Rows swapped in pairs by one turn or mirror: which row each one swaps with
The rows were stretched afterwards, more along some directions than others.
Magot: [ 0.99  0.16 -0.31  0.51  1.66 -0.85 -0.97  0.54  1.76 -0.13 -0.71 -1.26
  1.37  2.68  1.40  0.00 -3.52]
vad: [ 1.61  0.83 -1.35 -0.19  1.89 -1.14 -1.04 -0.57  1.02 -0.32  1.06 -0.61
  3.10  0.20 -0.32  0.79 -0.34]
zetu: [-0.45  0.18  0.28 -1.13 -1.70 -0.72 -0.59 -1.03  1.16 -0.55  1.27 -0.03
  2.13 -1.69 -0.52  0.74  0.38]
tubu: [-0.07 -1.94  0.69  1.68  1.03 -0.43  0.26  1.56  1.19 -0.08 -0.37 -0.08
 -2.35  3.76  0.65 -0.51 -0.89]
suz: [ 0.62  1.22 -0.77 -0.82 -1.77  0.26 -2.22 -0.83  1.15  1.18  0.40 -0.55
 -1.68 -0.78  0.66  0.23 -0.43]
Pebob: [-1.36 -1.81 -1.87 -0.53 -1.41  1.55  1.70  2.45  0.88 -1.13  1.27  0.94
 -1.72  2.18 -0.73 -1.27  0.20]
gad: [-0.65 -0.57 -0.05  1.72  0.90  0.82 -2.67 -0.56 -0.55  1.49 -0.38 -1.01
  0.42  0.10  0.56  1.68 -0.22]
tusef: [ 0.98  1.33  0.64  1.24  3.29 -0.02 -1.51  0.21  1.33  0.87 -1.67 -1.25
  3.00  0.85  1.09  0.20 -2.92]
zon: [ 0.27  2.03 -2.56 -1.11 -2.10  1.06 -2.39 -1.62 -0.46  0.86  0.14 -0.79
  1.54  1.18 -1.04 -0.98 -0.72]
Pum: [-0.24 -1.61 -0.68 -0.78  0.88 -0.01  0.15 -0.95  0.29 -1.67  2.73 -0.56
  1.50  0.68 -0.45  1.47  1.50]
vum: [-0.54 -0.40  0.16 -0.63  1.76 -1.44  0.46  0.25  1.77  0.87 -0.94 -1.20
 -0.13  1.37  0.85  0.03 -1.77]
zatir: [ 1.01  1.89  0.92 -0.30  2.23 -0.13 -3.64  0.59  0.95  2.04 -0.02 -0.90
 -0.45  1.75  1.44 -0.30 -1.00]
bab: [-1.49 -1.13 -2.73 -0.93 -1.01  0.47  1.73  0.88  0.93 -0.75  1.37  1.49
 -0.65  2.06 -1.03 -0.74  0.12]
sutir: [-1.20 -2.38  1.44 -1.45  1.55  0.57  1.91  1.42  0.41 -0.44  0.66  1.73
 -2.11  0.45 -0.82 -0.32  1.87]
dif: [ 1.35 -0.59  2.50  0.54 -0.31  0.93  1.10  0.95 -0.08  1.95 -0.10  0.02
 -0.03  0.80 -1.33 -1.15 -0.32]
pofur: [-0.04 -1.72  0.97 -1.90 -0.99  0.24  2.17  0.17 -0.76 -0.09 -0.71 -0.33
 -2.59 -0.38 -0.78 -0.37  2.48]
bebif: [-0.35  1.15 -1.67  0.89  1.56  1.02 -1.20  0.17  0.72  1.71 -2.05  0.22
  2.16 -0.36 -0.09 -1.70  0.37]
Zanu: [-0.58  1.43  0.37 -1.48  0.95 -0.25 -1.74 -0.55  1.35  1.53 -1.77 -1.83
  1.50  0.48  0.57 -1.13 -0.74]
Ser: [-1.48  1.13 -1.13 -0.50  1.90  0.99 -3.65 -3.04  1.69  0.54 -0.54 -0.89
  2.33 -1.39 -1.19  0.30 -1.17]
rusur: [ 0.10  0.17  1.02 -0.81  2.02 -1.14 -0.06 -0.70  1.36  0.69 -2.25 -1.21
  1.00  0.62  0.34 -0.58 -2.32]
fotet: [ 0.71 -1.00  0.81  0.96 -0.09 -0.91  0.15 -2.16 -1.72 -0.31 -0.68 -0.55
  0.63  0.27 -0.24 -0.24 -1.83]
leze: [ 1.35 -0.15  0.14  1.06 -0.68  0.43  0.39 -0.89 -1.51  0.30 -0.35  0.11
  0.73  0.20  0.71  0.06 -2.03]
Leba: [ 0.14  0.03 -0.35 -1.03 -1.38 -1.58 -0.03 -1.22 -1.43 -1.32 -0.25 -0.58
 -0.55  0.19  0.59 -0.02  0.54]
Dore: [ 1.93  0.09 -0.49  0.94 -0.93  1.74  0.81  2.71  0.03  0.46  0.74  1.76
 -0.82  0.15 -0.38 -1.08 -0.89]
dogo: [-1.21 -0.79 -1.10 -0.66 -1.26  1.22  0.78  2.01  1.41 -0.91  1.69  0.14
 -1.31  1.47 -1.14 -1.74 -0.35]
fam: [ 1.30  0.46  1.40  2.19  1.93  2.49 -1.67  1.63 -0.43  2.09 -0.87 -1.06
  2.03  2.78 -0.54 -1.39 -2.14]
Pibuz: [-1.93 -1.56 -1.70 -1.06 -1.16  0.60  2.30  0.80  0.43 -1.56  0.73  1.63
 -1.91  2.46 -1.17 -0.69  0.05]
lomu: [ 0.03 -1.89  0.53  0.09  0.94  1.06  0.08  0.78  0.49 -1.14  2.56 -1.26
  1.31  0.76 -0.13  1.05  0.86]
bopuz: [ 1.02  0.09  0.56  1.54 -0.16  1.12 -0.72 -1.84 -1.63  0.30  0.77  0.12
  2.45  0.27 -0.84 -0.63 -3.70]
soz: [ 0.96  0.55  1.17 -0.39 -1.01 -0.92  0.52 -1.98 -1.73  0.22 -1.64 -0.27
  1.07 -0.98 -0.14 -0.58 -0.94]
biku: [ 0.93 -0.52  0.14  1.10  1.67  0.53 -0.10 -1.09  1.00  0.71 -0.56 -1.11
  2.51 -1.84 -0.19  0.18  1.45]
Daz: [ 0.37  1.91 -2.34  0.18  0.14  0.67 -0.90 -2.59  0.64  0.73 -0.14  0.70
  2.76 -1.22  0.04 -1.68 -1.86]
zafo: [-0.47 -1.45  0.42 -0.37  0.53 -0.05  0.78 -0.68 -0.07 -1.43  2.03 -0.42
  1.22  1.00 -0.74  1.72  0.62]
numu: [ 1.26  0.63 -0.06  1.27 -1.45  0.65  1.19 -0.78 -0.86 -0.24 -1.32  0.69
  0.67 -0.70  0.20 -0.86 -1.75]
tosor: [ 0.12 -0.27  0.23  0.77  2.12 -1.57 -1.18 -0.58  0.90  0.57 -1.40 -1.43
  1.54  2.16  0.21 -0.28 -3.63]
kofum: [ 0.00  0.03  0.56  0.57 -0.53 -0.09  0.52 -1.66 -1.49 -0.54 -1.34  0.21
  0.27 -0.53  0.46  0.81 -0.97]
Namid: [ 0.06 -0.06  0.89  0.68  1.42 -1.33  1.12  0.72  1.17 -0.12 -1.72 -0.11
  0.14  2.50  0.73  0.16 -2.60]
tifa: [ 0.14  0.32  0.16  1.71  2.00  1.81 -1.12 -0.37  0.89  2.36 -0.05  0.80
  1.43 -2.75 -0.07 -0.07 -1.26]
dem: [-0.92  0.15 -0.02 -1.25  1.10  2.21 -3.26 -0.96  0.87  0.53 -1.02 -1.32
  0.29 -0.61 -0.49 -0.72  0.27]
zuge: [ 0.76 -1.02 -0.14  0.46  1.28 -0.34 -0.61  0.30  1.25 -1.46  0.87 -0.73
  0.99  2.87 -0.79 -0.23 -3.60]
Beda: [ 0.27 -1.53 -0.12  0.98 -0.43  3.44 -0.34 -0.04  0.65  0.06 -0.53 -1.17
 -0.49  0.34 -0.97 -0.88 -0.91]
nafi: [ 1.88  2.68  0.35  1.29  2.34  1.52 -4.59 -1.05  2.45  0.97  0.73 -1.86
  5.09 -1.38  1.73 -0.31 -3.31]
seba: [-0.39 -1.29  0.54 -0.58  0.73  1.21 -0.72  0.83  0.05 -1.37  2.71 -1.29
  0.20  0.15 -0.88  0.39  1.33]
luz: [ 1.02 -0.12  1.52  0.95  0.02 -0.30  1.18 -0.58 -1.21  0.38  0.46  1.55
  0.15  1.11 -2.17 -0.96 -0.12]
mumig: [ 0.39 -1.36  0.10 -0.98  2.37  1.66  0.16 -0.51  1.04  0.80  0.51 -1.12
 -0.82  2.32 -0.90 -0.53 -0.03]
banad: [ 1.70  1.74 -0.12  1.19  0.75 -1.25 -2.96  0.13  1.41 -1.01  0.79 -0.29
  2.69  0.16  0.58 -0.51 -1.07]

Zanu swaps with pofur
kofum swaps with Namid
fotet swaps with tosor
lomu swaps with Pebob
sutir swaps with zetu
banad swaps with tifa
seba swaps with dogo

Rows swapped in pairs by one turn or mirror: which row each one swaps with
The rows were stretched afterwards, more along some directions than others.
zile: [-1.86 -1.20  1.12  0.07  1.63  2.09  1.70  1.16 -0.73  0.85 -1.94 -1.24
  0.00 -3.45 -1.25 -1.28  0.67 -2.00 -1.67]
Benid: [-1.17 -4.11  1.63  1.70 -3.81  3.69  0.68  0.31  2.55 -1.52  0.17 -2.19
 -0.56  2.95  2.44 -4.81  1.49 -1.95 -0.26]
pagap: [-2.36 -2.26  1.16  1.53  1.21  0.91 -0.40  1.33 -0.13 -0.39 -0.19 -0.87
 -1.12 -0.86 -0.08 -1.28 -0.90 -2.23  1.20]
sisur: [-0.26  0.31 -2.26 -1.33 -1.55  1.06 -0.60 -0.47 -0.84 -1.32  0.06 -1.44
 -1.59  2.49 -1.09 -3.67  0.78  1.24  1.14]
zeze: [-1.00 -0.73 -0.40 -1.34  2.07 -0.77 -0.79  2.57 -2.15 -1.25 -0.79  1.46
 -0.69 -1.30 -1.08 -0.74 -0.22  1.49 -1.51]
geb: [-0.29  1.52 -1.67 -0.67 -0.45 -1.82 -0.63 -0.35 -1.24 -2.06 -0.15 -0.76
 -2.07  0.97 -1.11 -2.06  0.40  1.59  1.16]
ral: [-0.85  0.17  0.02 -0.79  0.12 -0.61  1.00 -1.18  0.59  3.70  0.08 -1.59
 -1.27 -2.19  0.28  0.74 -0.16 -3.36  0.10]
zavi: [ 0.45 -0.35 -1.84 -0.91 -2.15  1.83  0.21 -2.35 -0.53 -0.68 -0.52 -2.66
 -1.96  1.97 -1.36 -4.27  0.82 -0.42  1.38]
luv: [-0.07 -2.80 -2.39 -0.64 -4.22  2.46  0.21 -1.00 -0.89 -1.44 -0.78 -1.18
 -0.40  2.46 -1.40 -5.86 -0.90  0.95 -0.95]
tov: [-0.78 -5.72  1.55  0.60 -2.11  5.01  0.26  1.37  0.57 -3.43 -0.87  0.75
 -0.07  0.57  0.14 -3.03 -0.33 -1.22 -1.39]
gar: [-2.29 -3.05  0.89  0.26  0.54  2.68 -1.31  2.74 -0.49  1.22 -0.49  0.40
  0.62 -1.42 -0.69 -2.97 -1.90 -0.89 -1.16]
luvok: [ 1.38 -1.75  0.42  1.03  0.03 -2.02 -0.06 -2.52 -0.83 -0.18  0.24 -0.96
 -1.78 -1.31 -1.17 -0.31  0.01 -2.57  1.10]
Rov: [-2.30 -4.13  2.99  2.70 -0.67  0.93  1.23  2.75  0.81 -0.66 -0.34  0.46
 -1.65 -1.88  0.76 -1.28 -1.15 -2.65 -0.82]
ber: [-2.13 -2.93  0.79  0.33  0.77  2.24 -1.22  3.43 -0.72  0.56 -0.61  0.80
  0.64 -1.11 -1.13 -2.72 -1.61 -0.08 -1.36]
nop: [ 0.27 -4.81 -1.80 -1.10 -3.74  5.27  0.17 -0.62 -1.10 -2.48 -0.99 -0.57
  0.15  2.01 -1.93 -7.03 -0.30 -0.20 -1.24]
leg: [-0.01 -1.54 -2.13  0.20 -1.29  1.90 -0.53 -3.07  0.72  0.08  0.34 -3.36
  1.33  1.76  1.88 -2.51  2.16 -0.73  1.25]
Sar: [-1.37 -0.35 -0.65 -1.08  2.47  0.60  0.13  0.46 -2.49  2.74 -1.31 -0.96
 -0.12 -2.82 -3.37 -2.26 -1.72 -1.07 -0.90]
kulom: [-1.78 -2.55  2.59  2.38 -0.67 -0.42  0.81  2.18  0.36 -1.00 -0.06  1.03
 -1.92 -2.72 -0.34  0.47 -1.87 -2.38 -0.28]
fipef: [-2.43 -3.33  0.71 -0.19  0.82  2.70 -1.33  3.37 -0.46  1.78 -0.21  0.47
  1.30 -1.27 -0.97 -3.19 -1.52 -0.88 -1.46]
gazo: [-1.36 -0.24 -0.10  0.02 -0.13  2.53  1.55 -0.47  1.51  2.02 -0.33 -3.16
  0.61 -0.23  1.71 -1.88  0.22 -0.09 -0.14]
gek: [-1.98 -2.16 -3.06 -2.20  0.98  3.90 -0.59  0.90 -0.22  3.20  0.52 -2.99
 -0.14  1.42  1.29 -3.80  0.78 -0.25  1.06]
Muk: [-2.19 -3.19  0.25 -1.11  0.76  4.80  0.89  0.21  0.34  3.01 -1.35 -2.74
  0.47 -2.29 -1.61 -2.50 -1.23 -4.27 -0.28]
zok: [-0.30 -1.02 -2.00 -0.96 -0.03  1.18 -1.54 -1.60  0.77  2.69  1.41 -2.30
  0.99  2.52  2.58 -1.17  1.80 -0.32  0.55]
foli: [ 0.46  0.07 -1.32  0.30  0.00 -0.51  0.03 -3.04  0.94  1.97  1.53 -3.04
 -1.43  0.45  1.11  0.15  0.19 -1.63  3.31]
Gakit: [-0.73 -1.92 -2.93 -1.38  0.21  2.17 -0.72 -0.95  0.27  2.12  0.96 -2.59
  1.15  1.76  2.28 -3.01  1.10 -0.07  0.81]
Nuzu: [-0.39 -1.97 -3.35 -2.05  0.28  2.44 -0.97 -0.74  0.42  1.91  0.97 -2.73
  0.82  2.52  1.86 -3.18  2.08  0.08  0.91]
meru: [-2.34 -2.78  0.81 -0.03  0.86  1.89 -1.34  3.13 -0.69  1.82 -0.33  0.48
  1.08 -1.60 -0.97 -2.82 -1.74 -0.79 -1.62]
vevev: [ 0.18 -2.02 -2.32  0.21 -0.76  1.93 -0.90 -2.96  0.01 -0.14  0.27 -2.76
  1.12  1.08  1.56 -2.19  1.84 -0.70  1.01]
bazog: [-1.69 -2.88  0.31 -0.72  1.17  4.07  0.72 -0.28  0.33  2.88 -1.44 -2.95
  0.26 -1.94 -1.12 -1.95 -0.40 -4.15 -0.04]
pere: [-1.63 -0.28 -0.10  0.50 -0.04  2.72  1.47  0.26  1.39  0.98 -0.34 -2.52
  0.87 -0.32  1.26 -1.86  0.27  0.45 -0.52]
liboz: [ 1.01 -0.14 -0.58  0.79 -0.29 -2.51 -0.11 -3.19  0.03  0.48  1.00 -1.92
 -2.10 -0.23  0.04 -0.28  0.14 -1.89  2.43]
koloz: [-1.01  0.88  0.32 -0.12 -1.18  2.29  1.01  0.01  0.65 -2.02 -0.61 -0.60
 -1.10 -0.94 -0.26  0.30 -0.42 -0.21  0.71]
lezit: [-2.32 -3.11  3.08  2.82 -0.90  0.45  1.26  2.04  0.81 -1.19 -0.04  0.34
 -2.11 -2.17  0.41 -0.47 -1.10 -2.42 -0.08]
Ribev: [-1.97 -2.73  2.60  2.50 -1.42  0.69  0.78  2.16  0.45 -2.28 -0.42  0.97
 -1.63 -1.86  0.00 -0.50 -1.19 -1.54 -0.24]
tobo: [-1.61  0.66 -0.97  0.88  0.48 -1.31 -1.60 -0.40  0.35  0.18  1.13 -1.60
 -0.55  1.28  1.54 -0.39  0.48  0.11  2.14]
rut: [ 0.73 -4.81 -1.81 -0.89 -3.02  4.70 -0.17 -0.44 -0.77 -2.19 -0.49 -0.22
  0.11  1.77 -1.95 -5.96 -0.21  0.19 -0.73]
Zozu: [-1.42 -0.49  0.35 -0.48  1.00  0.72  1.54 -0.61 -0.30  2.83 -1.00 -2.19
 -0.62 -2.97 -0.69 -0.15  0.42 -3.11 -0.62]
Filev: [-2.62 -1.72  0.43  2.00  0.71  1.49  0.53  1.32  0.30  1.25 -0.24 -2.28
 -0.06 -1.60  1.02 -2.37  0.57 -0.21 -0.26]
mek: [-1.58 -0.08  0.47 -0.61  1.26  0.35  1.35  0.30 -0.62  2.03 -1.16 -1.55
 -0.92 -3.41 -1.47  0.19  0.09 -2.92 -0.87]
Gen: [ 0.71 -4.49  1.64  0.60 -0.18  0.67  0.31 -0.78 -0.67 -1.32 -0.46  0.44
 -1.41 -1.85 -1.24 -0.89 -0.38 -3.55 -0.55]
gepe: [-0.31  1.01 -1.42  0.78  0.35 -1.04 -0.75 -1.64  0.96  0.93  1.56 -2.53
 -1.22  1.37  2.37 -0.16  0.72  0.44  3.40]
rab: [-1.52 -0.94  1.85  1.62 -1.44  0.85  0.73  1.17  0.95 -2.54 -0.49  1.01
 -1.60 -1.84  0.16  0.65 -1.11 -1.23  0.46]
Mozin: [-0.36 -2.57 -0.93 -0.32 -2.91  4.98  0.99 -1.52  0.19 -2.43 -1.19 -1.31
 -0.68  1.26 -1.16 -2.77 -1.19 -0.24  0.10]
Mov: [-0.08 -0.09 -1.39 -0.66 -0.80  0.89  0.86 -2.88 -1.33  1.02 -1.09 -2.18
 -1.25 -1.23 -3.28 -2.18 -1.73 -1.54  0.51]
viko: [-1.32 -2.99 -2.58 -0.77 -3.97  3.91  0.58 -0.88 -0.24 -1.30 -0.86 -2.03
 -0.64  2.86 -0.12 -5.70 -0.29 -0.04  0.03]
febon: [-0.02 -3.03 -2.85 -1.13 -3.79  2.93 -0.02 -1.15 -1.59 -1.67 -1.06 -1.08
 -0.70  2.05 -1.83 -5.94 -0.89  0.81 -1.19]
momi: [-0.62 -2.61 -0.86 -2.03  1.20  2.64 -0.17  0.31 -0.34  2.53 -0.29 -1.10
  1.16 -0.22  0.60 -1.81  0.79 -0.79 -1.80]
basa: [-0.50 -0.57  0.09 -0.20 -1.30 -0.78  0.54 -1.36  1.82  3.77  1.80 -1.97
 -1.90  0.28  2.20  0.65 -0.44 -3.39  1.25]
fusog: [-1.89 -4.10  0.95  1.68 -1.99  4.37  1.81 -0.61  0.45 -0.46 -1.56 -3.51
 -1.20 -0.76 -0.69 -4.96  1.23 -3.23 -0.60]
sume: [-0.81  0.94 -1.23 -0.70  0.68 -1.82 -0.59  1.02 -1.79 -2.26 -0.60 -0.12
 -2.01  0.33 -1.20 -1.35  0.11  1.80  0.45]
Puf: [ 0.05 -5.29 -0.78 -0.29 -1.58  6.60 -0.11 -0.56 -0.94 -0.91 -0.79 -1.23
  0.33 -0.07 -1.92 -5.62  0.30 -1.64 -0.06]
nik: [-1.41 -3.94  0.99  1.42 -3.36  3.35  1.14  0.04  2.70  0.04  0.52 -2.83
 -0.82  2.81  2.42 -4.41  1.19 -2.58 -0.25]
Muv: [-2.06 -2.52  0.09 -1.03  1.16  4.52  0.54 -0.36  0.06  3.09 -1.49 -3.02
  0.26 -2.30 -1.05 -2.31 -0.92 -4.07 -0.15]
relav: [-2.02 -3.07  0.55 -0.73  0.47  4.48  0.86 -0.15  0.27  2.33 -1.56 -2.72
  0.18 -2.39 -1.45 -2.25 -1.28 -4.34 -0.28]
Safaf: [ 0.08 -2.00 -2.14  0.11 -1.05  2.62 -0.47 -2.68 -0.43  0.82  0.05 -2.07
  2.00  0.32  0.47 -3.10  1.11 -0.39  0.36]
vunol: [-1.92 -0.36  0.99 -0.06  1.54  0.98  1.57  0.24 -0.43  1.87 -1.10 -1.88
 -0.58 -3.36 -0.89 -0.41  0.81 -2.48 -0.84]

meru swaps with relav
rut swaps with Nuzu
vunol swaps with lezit
pere swaps with nik
nop swaps with Gakit
fipef swaps with Muk
Ribev swaps with Zozu
momi swaps with tov
Mozin swaps with zok
vevev swaps with febon

